Each path is a new rotation, seen through one point. The rows after it are directions, each followed by how far the rotation turns it, in degrees each step (0 if it stays put).
Each turn is a multiple of 5 degrees from 10 to 175, or 0.
Each row of a path follows its step; steps can be skipped.
Rotation 1:
step 1: 1,11,0,5,-6,11,-6,-17,-5,-7,0,14,-8,3,-4,-13,-12,-10,1,-3,-6,-3,0,9,-2,7,1,8,-13,-6,4,2,7,6,2,-5,9,6,-11,11,-6,-9,-1,7,-6,-6,0,-3,3,-7,9,6,-4,11,-1,-7,20,-6,5,5,12,8,1,5,5,-2,3,0,-21,14,-17,8,-1,-17,1,-3,10,15,-7,-9,4,-3,7
step 8: 1,9,-9,-11,6,6,-13,2,-12,3,1,-10,-12,2,-9,2,-12,12,-1,4,11,-2,-4,-3,14,5,6,-6,0,-7,-11,10,-7,-4,3,-1,3,-6,-10,13,0,16,-6,-12,-5,7,-5,3,-15,3,1,-13,3,12,-11,4,-3,-8,15,3,6,0,3,9,-3,-7,5,0,8,1,-17,-10,-7,-3,-3,2,-5,-5,-9,-13,7,18,1
step 14: 6,7,-13,-13,4,-5,-4,-4,0,-13,0,3,-12,16,4,2,7,11,-9,1,1,-3,2,-5,-8,8,5,-4,12,14,1,2,-6,0,4,8,-1,0,-4,-5,4,-2,-1,1,6,-2,2,10,3,5,3,-13,13,12,3,-2,14,14,-8,-25,9,-14,-1,12,5,0,7,8,2,-4,14,-3,12,-18,-5,-2,1,10,3,0,-14,-10,-4
step 16: 15,6,8,3,11,-3,-3,1,9,2,4,-9,6,8,-3,-11,19,9,-3,-4,1,7,5,-1,-8,9,1,-5,-1,0,-9,-12,-19,3,3,-5,1,-3,7,0,-14,7,6,-7,4,2,-15,6,-18,1,17,2,3,6,3,3,4,12,-2,-4,7,12,-6,7,13,-2,6,-9,-9,11,-8,7,-7,14,4,2,-9,-17,12,1,-3,2,-14
step 17: 8,-1,16,-1,2,-3,-7,-3,6,-5,13,-1,-1,3,7,13,5,-1,3,0,9,6,-14,2,-6,5,-18,8,-6,6,-5,-7,-6,8,9,-8,8,19,-5,-13,-20,-12,16,-6,0,-5,1,9,6,-1,2,11,13,-3,-11,12,1,8,1,-1,7,4,-7,-6,8,3,-5,7,5,-3,5,-3,-7,2,-5,3,-22,3,11,-3,8,2,11
step 20: -4,-5,-16,-3,2,-3,7,11,11,3,-8,1,3,12,-8,-2,2,6,7,2,-4,-1,-10,-7,7,7,-1,11,3,-24,6,1,1,15,12,-10,2,5,9,1,4,3,6,3,-4,5,-9,-11,-3,6,9,-9,6,8,-15,0,5,-12,10,-12,4,9,8,-14,-2,8,-1,1,7,-20,-1,14,10,9,1,-1,-1,16,-3,7,2,-4,8
step 27: -11,0,2,6,6,2,1,16,4,1,-7,-7,-1,2,-6,4,-7,-5,7,-5,11,5,0,-19,-12,17,-9,-11,-4,0,14,-5,15,-7,0,3,8,-9,5,-1,-4,0,-2,2,4,-4,1,8,7,1,-7,-1,6,-7,4,8,-3,10,6,7,-11,-10,12,1,-13,12,12,-11,19,-7,-2,-19,-2,8,-5,-7,3,11,-13,4,6,-13,2
step 31: 1,7,1,9,-15,-2,-10,-5,-2,-12,6,-8,-9,-9,0,-20,6,-6,-3,1,2,-14,-7,14,1,7,9,3,5,2,-1,4,11,-10,-2,11,7,14,-7,-2,8,6,-4,3,3,-11,-20,8,5,6,-18,-5,-1,-7,1,3,-5,4,-12,-18,10,4,12,3,-15,-2,7,2,2,2,7,-1,-1,-8,10,-2,-1,-13,3,-9,-9,-6,0
step 40: -7,8,-5,1,6,3,-12,-6,-12,-6,-4,12,4,1,-14,9,-18,-4,-6,1,3,1,0,3,13,-8,3,2,-7,-7,-12,6,3,9,2,-8,-2,3,-11,17,-10,3,2,1,3,3,-2,-18,-3,1,0,15,10,1,4,15,-11,0,9,14,13,-1,-2,5,-13,-2,10,-3,-9,-2,-8,-1,-7,-6,-12,-4,3,11,-17,-6,2,8,13
Directions:
0,2,-1,-1,3,4,-1,1,-1,4,1,2,0,0,1,-2,0,4,0,0,2,0,-1,-1,1,2,0,-1,0,-1,-2,-2,3,-3,-2,3,1,-1,-1,1,-2,1,-2,-2,2,2,2,0,-4,-1,1,0,-2,-3,2,2,1,3,-2,-1,-2,-2,-2,-1,2,4,-3,-3,1,-2,0,1,0,0,0,2,-1,0,-2,-2,1,1,-2
130
2,2,2,1,-2,-2,0,1,1,-1,0,-1,0,-1,0,1,1,0,-2,-1,4,1,0,-5,1,0,0,0,-3,0,3,4,-2,-3,1,1,2,-2,1,0,-1,4,0,-1,1,-1,3,-2,2,0,3,-3,-1,1,0,0,1,2,1,3,-3,0,1,5,1,-2,1,-1,1,1,1,0,1,0,-1,2,-2,-3,-1,3,-2,2,-1
130
2,1,3,-1,2,0,0,0,-1,1,2,3,1,-3,1,2,0,-1,0,2,1,-2,1,-1,-1,2,-2,-2,1,3,1,-2,0,3,1,-2,-1,0,1,-1,-1,1,0,-2,1,2,-1,1,1,-2,-4,1,-2,-2,-3,-1,0,2,-2,0,0,2,1,0,-1,-3,-1,2,-3,-1,-1,2,3,2,1,0,-2,-6,2,-1,4,2,-2
55
-1,0,0,2,2,3,-1,1,4,1,-2,1,3,1,1,0,3,-2,-1,2,-2,-2,-4,0,4,0,0,-4,1,-1,-2,1,-1,0,1,-5,0,0,1,-3,1,-1,1,-1,-1,1,-1,0,-2,-1,0,-1,-1,0,1,3,2,-3,1,1,1,-2,2,1,-1,1,0,-2,1,1,2,-2,-3,-1,2,-1,-2,-4,3,0,-1,4,1
80
